In the data rows, 500 means zero.
Some points, one per row:
(503, 311, 465, 656, 388, 490, 502, 421, 488, 415, 397, 579, 509, 428, 443, 515, 385)
(453, 505, 492, 590, 496, 375, 422, 337, 321, 337, 433, 502, 451, 282, 755, 512, 505)
(390, 583, 644, 407, 310, 524, 468, 422, 495, 390, 734, 572, 411, 248, 595, 341, 433)
(448, 531, 529, 439, 518, 546, 451, 510, 489, 436, 548, 376, 526, 548, 507, 612, 526)
(453, 213, 354, 351, 601, 418, 530, 500, 487, 705, 342, 617, 571, 617, 419, 463, 535)
(575, 620, 497, 487, 525, 452, 381, 552, 499, 445, 468, 438, 381, 477, 541, 463, 419)
(484, 450, 564, 586, 516, 277, 530, 529, 537, 440, 469, 708, 529, 446, 555, 399, 525)
(351, 435, 500, 377, 491, 691, 550, 536, 635, 517, 468, 490, 601, 496, 333, 380, 572)
(456, 368, 464, 604, 594, 520, 678, 582, 597, 617, 139, 410, 618, 503, 445, 476, 522)
(514, 406, 427, 518, 590, 638, 527, 509, 533, 476, 250, 319, 565, 564, 329, 578, 533)
(476, 502, 471, 422, 459, 567, 566, 473, 530, 442, 525, 497, 499, 637, 416, 591, 451)
(604, 488, 421, 482, 500, 499, 431, 559, 455, 610, 469, 416, 517, 529, 491, 567, 493)
(602, 501, 540, 554, 434, 463, 532, 480, 504, 409, 451, 535, 565, 426, 425, 484, 490)
(515, 528, 417, 393, 382, 456, 449, 518, 412, 360, 514, 468, 544, 342, 752, 463, 378)
(376, 576, 405, 400, 432, 431, 547, 450, 339, 550, 740, 491, 425, 374, 551, 547, 525)
Then 28 other points, each followed by its number:
(506, 374, 375, 566, 627, 531, 758, 535, 521, 572, 380, 328, 587, 600, 480, 601, 531) 0
(412, 530, 435, 608, 515, 499, 402, 456, 592, 565, 610, 457, 522, 554, 445, 542, 577) 1
(442, 658, 552, 405, 465, 407, 406, 576, 512, 487, 588, 523, 365, 475, 480, 498, 566) 2
(607, 420, 647, 639, 641, 616, 564, 550, 664, 503, 296, 346, 607, 591, 339, 410, 603) 3
(588, 545, 667, 334, 484, 501, 426, 455, 516, 535, 677, 505, 627, 553, 413, 618, 474) 4
(571, 527, 349, 431, 646, 510, 533, 583, 493, 412, 468, 487, 522, 528, 489, 553, 508) 5
(437, 495, 508, 588, 487, 759, 615, 372, 421, 524, 408, 557, 564, 573, 555, 463, 480) 6
(475, 718, 402, 469, 434, 454, 341, 525, 414, 422, 565, 452, 369, 447, 500, 589, 552) 7
(426, 501, 555, 488, 548, 518, 451, 515, 398, 593, 486, 493, 537, 311, 555, 525, 603) 8
(553, 350, 470, 393, 449, 466, 419, 399, 401, 445, 334, 479, 535, 346, 538, 494, 400) 9
(411, 721, 678, 381, 502, 522, 380, 455, 540, 487, 593, 438, 516, 573, 383, 285, 775) 10
(609, 509, 413, 570, 393, 540, 623, 472, 457, 508, 485, 559, 562, 649, 495, 477, 445) 11
(469, 326, 645, 464, 615, 681, 542, 478, 541, 614, 649, 552, 480, 524, 347, 264, 397) 12
(405, 410, 485, 473, 439, 550, 540, 313, 527, 421, 540, 435, 474, 292, 545, 610, 440) 13
(632, 442, 647, 389, 423, 461, 502, 492, 450, 694, 606, 468, 415, 584, 413, 489, 563) 14
(450, 584, 402, 521, 366, 535, 330, 466, 587, 529, 639, 438, 347, 525, 439, 582, 433) 15
(486, 559, 587, 510, 392, 428, 604, 418, 538, 441, 688, 634, 312, 525, 527, 624, 533) 16
(541, 637, 533, 408, 474, 391, 300, 535, 639, 407, 648, 547, 524, 450, 548, 440, 412) 17
(474, 544, 547, 549, 574, 471, 542, 526, 562, 566, 527, 599, 498, 707, 414, 495, 530) 18
(475, 348, 427, 668, 402, 536, 769, 515, 493, 440, 324, 337, 508, 456, 463, 612, 511) 19
(367, 676, 511, 649, 535, 530, 690, 472, 369, 771, 297, 524, 483, 424, 408, 477, 475) 20
(469, 427, 553, 559, 390, 652, 664, 584, 543, 541, 432, 507, 645, 352, 486, 467, 534) 21
(617, 475, 476, 653, 459, 496, 581, 593, 411, 507, 468, 515, 402, 700, 422, 584, 671) 22
(469, 409, 540, 586, 393, 482, 759, 454, 510, 608, 286, 468, 556, 658, 427, 342, 402) 23
(574, 499, 533, 738, 761, 477, 599, 555, 704, 501, 258, 449, 667, 685, 399, 533, 513) 24
(541, 603, 564, 422, 406, 429, 467, 469, 333, 180, 577, 428, 465, 370, 810, 559, 527) 25
(506, 548, 522, 548, 604, 370, 453, 523, 399, 574, 547, 475, 555, 651, 555, 463, 555) 26
(617, 550, 608, 448, 651, 552, 407, 567, 552, 662, 463, 441, 578, 611, 445, 518, 523) 27
Which two of these numbered points are nearest to each point below, looking only along the 6 directions in which the first points spread most? Their numbers follow each, nearest first.
(580, 403, 459, 722, 683, 420, 621, 488, 367, 740, 408, 557, 616, 538, 337, 439, 589) > 23 20
(461, 467, 556, 609, 418, 445, 529, 479, 547, 383, 521, 534, 334, 326, 660, 409, 226) > 9 25
(540, 487, 412, 479, 531, 480, 599, 597, 564, 349, 367, 518, 517, 346, 496, 387, 433) > 20 21
(514, 587, 412, 529, 481, 420, 546, 652, 528, 542, 546, 458, 431, 548, 604, 483, 470) > 26 5
(686, 664, 455, 540, 535, 384, 430, 714, 576, 502, 451, 586, 507, 688, 488, 526, 655) > 27 26
(433, 445, 642, 498, 435, 752, 547, 484, 618, 581, 564, 646, 443, 489, 519, 456, 578) > 12 21
(603, 753, 502, 382, 534, 503, 356, 409, 442, 418, 567, 669, 330, 335, 711, 475, 531) > 17 25
(457, 507, 573, 551, 487, 514, 538, 549, 406, 603, 557, 386, 438, 532, 351, 473, 580) > 1 5
(601, 503, 411, 333, 523, 476, 477, 529, 559, 564, 388, 641, 572, 687, 394, 503, 576) > 18 27
(544, 520, 289, 457, 484, 413, 417, 532, 388, 403, 651, 500, 397, 462, 675, 724, 492) > 7 15
(478, 407, 595, 658, 384, 329, 440, 427, 484, 579, 473, 465, 504, 608, 482, 342, 329) > 11 18
(447, 635, 474, 416, 354, 487, 349, 353, 405, 336, 626, 540, 543, 262, 593, 496, 374) > 25 13
(538, 534, 345, 348, 436, 344, 375, 509, 402, 286, 630, 553, 504, 353, 763, 628, 501) > 25 7
(546, 343, 488, 457, 492, 503, 432, 495, 628, 616, 366, 442, 493, 649, 362, 634, 600) > 22 0
